[  6   4  -2  -2  -3 -39   5  -2  21  -2   0   2  -2 -13  28 -34   3  -1
   3  -3 -13  -1 -24  33  -1  -9   9   5 -35  39  -2  -3  -2  -1 -34  -7
  30   7  -2  -1   1   1  -1]  z_295
[ -1  -1   2  -1  -3 -33   4   0  -2  -1   0   1   1  -9  28  -1  -1  -2
   0  -1  -6   0  -6  -8   0  -6   1   6 -35  35   0  -1   0  -2 -34  -5
  31   2   0  -2   2   2   1]  z_452
[ -2   0   4   0   0 -35   1   6 -17   1   0  -1   3  13  27  28  -2   1
   1   3  12   1  21 -39   1  -3  -1  -1 -36  32   1   3   3   2 -39   2
  28  -4   3   0  -1  -2   2]  z_514
[  3  -3  -1  -2  -2  22  -2  -6  25  -4  -1   1  -1 -31 -10 -63   1  -3
   1  -2 -26  -1 -59  67   1  -1  -1  -1  23 -14  -3  -3  -3  -3  26  -2
 -10   2  -3  -1   0   0  -2]  z_53
[  1   2   4   0   5  -9  -3  -4 -20  -1  -3   0   1  33  -6  43  -2   0
   1   0  28   1  48 -53  -1  -5   5   3  -8  -7   3   0   1   1 -13   2
  -7   0   2  -1  -2  -1   1]  z_917
[ -1  -1   2  -1  -3 -33   4   0  -2  -1   0   1   1  -9  28  -1  -1  -2
   0  -1  -6   0  -6  -8   0  -6   1   6 -35  35   0  -1   0  -2 -34  -5
  31   2   0   1   0   1  -2]  z_844
[  1   1   5   5   3   2   4   6 -33   7   3  -2   4  34   5  77   0   7
   0   9  21   3  80 -85  -2   7   3  -1   0   6   6   8   4   7   2   3
   6   0   3  -1   0   3   4]  z_444
[  0  -1  -6  -3   2 -14  -7  -4  -1  -2   0   0  -3 -10  -6 -15  -2  -2
   0  -3 -12  -5 -15   9   2   0  -4   0 -15   2  -4  -3  -4  -3 -15   1
  -5   1  -4   1 -37  -6  -3]  z_855
[  2  -3  -3  -4  -1  38  -6  -4   7  -3   0   0  -3 -10 -27 -26   0  -3
   0  -2 -10  -2 -17  26   2   4   1  -2  39 -35  -2  -2  -2  -2  40   3
 -28   1  -3   0   1   0  -3]  z_898
[  0   4   1  -1   1  28   1  -1  -2   0   0   1   0   5 -13  11   0   0
   3  -1   4  -1  14  -1   2   2   3   6  30 -21  -1  -1  -2   0  32   1
 -17  -1  -1  -1   3   3   2]  z_545
[ -1   1  -3   0   5  36  -5  -1  -6   0   3   0   0   8 -31  15   0   0
   1   0   1  -1  13  -7  -2   7  -1  -4  40 -36   1   1  -1   0  41   3
 -31   0  -1   0  -1  -2   0]  z_735
[ -1  -3  -3  -1   6  -1  -3  -8 -10   1  -2  -2  -2 -20   3 -28   0   0
  -3  -1 -16  -5 -18  19  -7  -4  -1  -7   0  -2  -4   0  -5  -2  -1 -10
   3   1  -5 -21  -4  -4   0]  z_229
asked: [ -1  -3  -3  -1   6  -1  -3  -8 -10   1  -2  -2  -2 -20   3 -28   0   0
  -3  -1 -16  -5 -18  19  -7  -4  -1  -7   0  -2  -4   0  -5  -2  -1 -10
   3   1  -5 -21  -4  -4   0] : z_229
asked: [ -1   1  -3   0   5  36  -5  -1  -6   0   3   0   0   8 -31  15   0   0
   1   0   1  -1  13  -7  -2   7  -1  -4  40 -36   1   1  -1   0  41   3
 -31   0  -1   0  -1  -2   0] : z_735
asked: [ -2   0   4   0   0 -35   1   6 -17   1   0  -1   3  13  27  28  -2   1
   1   3  12   1  21 -39   1  -3  -1  -1 -36  32   1   3   3   2 -39   2
  28  -4   3   0  -1  -2   2] : z_514

[ 39 -19 -73 -17   9 -29 -40 -27 -61] = z_778
[-11  -4  -2  -8  -8  -5  -3  -6   0] = z_394
[-24 -21 -27 -28 -24 -11 -23 -27 -24] = z_984
[-24 -43   9  12 -24 -12 -26   2 -12] = z_853
[-22 -18 -27 -28 -22 -24 -22 -30 -23] = z_589
[-1 -1 -4 -3 -1 -3 -2 -3  0] = z_602
[-1 -2  1  1 -1  0 -1  1  0] = z_436
[-24 -21 -27 -28 -24 -25 -23 -27 -24] = z_615
[  6  26 -47 -47   2 -16   2 -35 -18] = z_885
[-45  -5  34  -6 -25   2   9   1  27] = z_584
[ 28  74 -64 -69  24  -9  27 -45  -6] = z_789
[-2 -2 -1 -1 -2 -1 -2 -1 -1] = z_209
asked: [-1 -2  1  1 -1  0 -1  1  0] : z_436
where: [-19] : z_778, 1
where: [-30] : z_589, 7
where: [-29] : z_778, 5

